Each named move below is a turn or a mirror, shown by a few rows before and after it. Which moves, in which order, take the first row of each later pair to the second? The first pair is answered.
move P:
12 -17 2 -22 11 0 -17 -15 -12 5 2 -5 4 -6 0 -13 -2 14 -2 7 1 4 -21 -10 9 -9 1 => 12 -17 -1 -22 10 0 -16 -15 -15 8 0 -4 1 -6 -1 -12 -3 12 2 8 -1 2 -22 -7 7 -12 3
0 -3 -7 10 -6 -1 6 -14 -8 -7 15 9 -10 -21 4 2 0 -3 -4 -14 4 -1 8 1 8 0 -12 => -1 -2 -8 11 -7 0 7 -14 -9 -6 13 8 -11 -21 3 3 -1 -5 -4 -14 4 -2 9 1 9 -1 -10
9 1 12 6 2 -4 -6 5 6 2 -8 7 7 -3 1 1 2 0 -7 4 -5 4 -5 -1 10 11 -6 => 7 -2 0 7 -2 -3 -5 5 -5 11 -15 4 -7 -1 -1 9 -10 -5 2 7 -6 -1 -4 6 5 -2 4
-1 7 -4 -5 3 -18 6 -10 -2 0 3 20 -14 -7 4 -6 3 3 -5 -3 11 -10 3 -5 -6 -7 4 => -1 6 -2 -7 4 -18 5 -10 1 -3 5 20 -12 -6 5 -7 4 5 -8 -4 10 -8 2 -6 -3 -4 1
move V:
5 -12 -7 14 6 10 -26 3 -5 0 -21 25 -6 -9 15 19 -8 -12 3 0 -16 -1 -15 6 22 -9 -3 => -11 3 0 31 -2 14 0 17 10 -7 -11 28 1 -10 14 20 -2 -12 -10 -5 -4 -10 16 9 1 6 -15
3 0 -1 -7 5 -4 -6 -1 -9 9 -3 -12 -3 11 -6 5 0 2 10 2 1 0 -8 -6 4 -6 11 => 2 -3 -5 0 4 1 -10 -3 -11 -2 -7 10 -5 -5 -1 6 -5 -2 8 4 -7 0 -11 2 10 -6 1
4 -4 -2 -6 5 7 -4 -4 -19 13 -10 -17 -21 18 -2 17 -11 1 27 10 -9 3 7 10 -10 -14 29 => 2 -7 -9 2 5 11 -11 -4 -22 2 -12 11 -24 -2 7 20 -16 -3 23 15 -17 4 3 20 -2 -14 18
0 3 -2 13 -3 4 6 -1 1 -1 -7 18 -10 -7 3 6 -5 -11 -4 7 -6 -2 6 14 -2 -5 -6 => -1 9 3 13 -5 1 19 4 7 5 -5 1 -6 5 -3 3 -1 -6 -4 3 3 -3 15 8 -11 0 -2
move J:
7 2 6 -5 4 1 -1 4 3 5 -13 -9 -7 1 -2 10 -14 -11 3 8 9 -5 2 0 1 -1 2 => 7 2 8 -7 5 0 -2 4 5 4 -12 -9 -6 2 -3 10 -13 -10 2 5 7 -2 1 -1 3 1 0
-2 -11 -7 -4 9 0 -7 -9 -17 8 -7 0 0 0 -6 4 -9 -13 12 7 0 -13 -13 5 -5 -16 6 => 2 -6 15 1 11 3 -16 -2 4 1 -16 8 17 0 5 12 3 -8 4 4 -1 -7 -11 -1 10 2 -10
-3 0 8 0 -1 -13 -2 3 14 -9 5 -5 8 0 -2 5 5 8 -12 -5 1 -5 4 1 -5 16 -2 => -7 0 -8 0 -5 -14 4 -2 -2 -4 9 -6 -6 -2 -8 1 -4 3 -6 -2 2 -8 8 7 -16 3 7

(two moves a pair)
-2 -1 2 2 1 2 13 7 10 6 -7 2 -3 3 -1 13 -5 6 3 -10 -1 -2 16 1 -9 10 6 => 5 -4 8 -8 7 -2 3 2 13 4 -4 -7 5 8 -4 6 2 12 2 -11 -3 6 6 -7 -2 14 6 : V P
6 -10 -1 -24 9 -11 -8 -22 -11 -4 27 -24 5 9 -12 -33 6 11 -5 -1 2 14 -21 -16 -1 -2 7 => 3 -16 -20 -10 6 -1 -13 -25 -26 -10 15 15 -13 -19 -2 -24 -9 -3 -2 7 -11 9 -25 4 4 -15 -2 : P V
7 -3 6 -6 4 5 10 0 1 18 -19 -20 -11 11 0 13 -8 0 12 -3 8 -8 0 1 -9 -6 16 => 14 -5 23 -14 14 2 -8 -8 11 1 -9 -12 8 5 4 3 4 10 -2 -4 1 7 -17 -10 11 8 1 : P V
16 5 -3 -11 -1 -10 -3 2 -2 -4 -1 -6 4 -1 -3 -14 -1 6 1 -6 8 4 -4 0 10 2 13 => 9 9 -4 -1 -5 -6 1 4 0 -12 0 13 3 -14 1 -12 -3 4 -6 -7 7 2 0 6 9 5 2 : V V
5 3 7 -10 1 -15 2 -3 -11 17 4 -35 -6 23 -8 -8 2 9 7 3 8 -3 -1 -15 -2 4 15 => 14 -8 5 -10 8 -11 -24 -16 -18 4 0 -7 -8 2 3 -9 0 6 6 9 -10 6 -26 -12 20 1 4 : P V
-2 4 10 15 -2 -1 2 2 10 -11 -2 13 6 -2 5 2 3 5 -6 -3 -3 -5 5 -8 0 3 -7 => 0 0 2 4 1 -7 0 -8 2 -15 12 5 3 -1 -2 -14 4 8 -8 -2 -2 -2 -2 -12 -5 -4 -2 : J P
-2 3 16 9 0 11 2 1 16 -17 -1 18 16 -7 10 3 3 2 -7 -2 -3 5 -4 -4 11 12 -18 => 4 -1 22 -9 2 3 0 0 14 -1 -1 -21 18 17 -2 1 7 7 3 -4 4 7 -6 -17 6 8 -1 : V V
-1 -2 -17 -3 4 -2 10 -5 -13 10 9 14 -4 0 -3 5 -5 -10 4 12 5 -5 12 -4 -12 -4 12 => 3 2 0 -10 10 -7 5 -8 2 1 18 6 13 9 -4 -5 8 2 -8 8 7 3 10 -18 -4 11 5 : P V
-6 1 18 0 -9 7 7 21 10 10 -12 -14 6 6 6 23 7 -6 6 -9 2 -9 8 5 1 5 0 => -1 -12 -4 -11 -5 4 -5 3 -16 11 -7 -8 -13 -3 3 15 -5 -11 15 -2 -8 -8 -10 8 3 -17 10 : J V
3 -1 1 6 4 4 12 7 8 3 11 9 -1 -3 14 -1 -3 1 -8 -7 2 -9 4 3 1 1 -20 => 3 0 0 -1 3 -1 16 8 4 15 8 -11 -5 9 6 0 -4 0 2 -7 9 -12 6 0 -6 -5 -8 : V P
-4 6 1 4 11 7 3 6 10 -4 3 8 24 4 -3 11 19 -1 -16 2 4 -4 2 -2 -4 15 -6 => -3 -1 -17 3 7 8 4 5 -9 14 -12 0 2 9 -6 22 3 -9 3 5 4 -10 0 7 -13 -6 14 : P V
-2 5 -2 6 -5 -6 12 13 -3 3 -1 -16 -4 5 -2 4 -2 0 2 -3 14 -4 14 3 -2 -2 9 => 0 7 -3 1 -2 -10 13 9 -4 -1 6 -21 -3 4 -5 -5 1 4 -2 -3 16 0 12 -1 -3 -1 8 : P J
13 10 -3 11 3 -1 3 5 -3 -3 -11 0 16 -15 4 -16 2 15 -9 3 -13 16 11 8 -5 4 -13 => 12 8 -12 9 -2 -4 12 7 -10 11 -17 -15 5 -6 -1 -12 -4 11 1 4 -8 12 14 9 -15 -5 2 : V P
11 -12 9 -4 1 2 -23 -13 9 -6 -3 9 11 -4 0 -13 6 9 -15 3 -2 11 -20 -12 11 7 -7 => 8 -12 13 8 -6 10 -20 0 11 5 -25 14 6 -4 8 11 0 -1 -7 4 -4 2 -12 -2 12 5 -8 : P J
4 0 -3 -5 0 4 0 -5 -7 1 -4 -1 -7 0 1 3 -3 -3 -2 9 0 0 -5 6 3 -4 7 => 4 1 2 -2 -1 5 -2 -2 -2 1 -8 2 -3 0 5 9 -1 -3 -3 8 0 1 -3 5 5 -1 4 : J P
-7 0 7 -17 0 7 -6 3 15 1 -1 -14 18 -1 -2 6 0 1 -3 1 -4 0 -12 -2 -5 -3 -7 => -7 -1 5 -12 -2 10 -8 2 15 -6 -2 -1 16 -10 2 6 -2 -1 -6 1 -8 0 -12 2 -1 -3 -13 : V V
16 -17 -7 -13 7 -7 -23 -17 -9 -19 16 1 3 -7 -2 -25 4 3 -8 6 0 7 -26 -7 14 3 3 => 3 -16 -31 7 -4 3 -6 -9 -24 -8 6 19 -21 -19 -1 -11 -13 -11 0 10 1 -9 -8 14 -5 -12 6 : V P
-5 -9 -21 -13 13 -17 -3 -13 -24 3 -8 3 -1 -28 0 -20 -11 -2 20 11 -13 3 -25 13 -2 -27 14 => -14 13 24 8 11 -9 9 14 25 -11 -13 14 35 -24 13 -1 12 6 -5 1 -6 4 2 6 5 17 -18 : J V
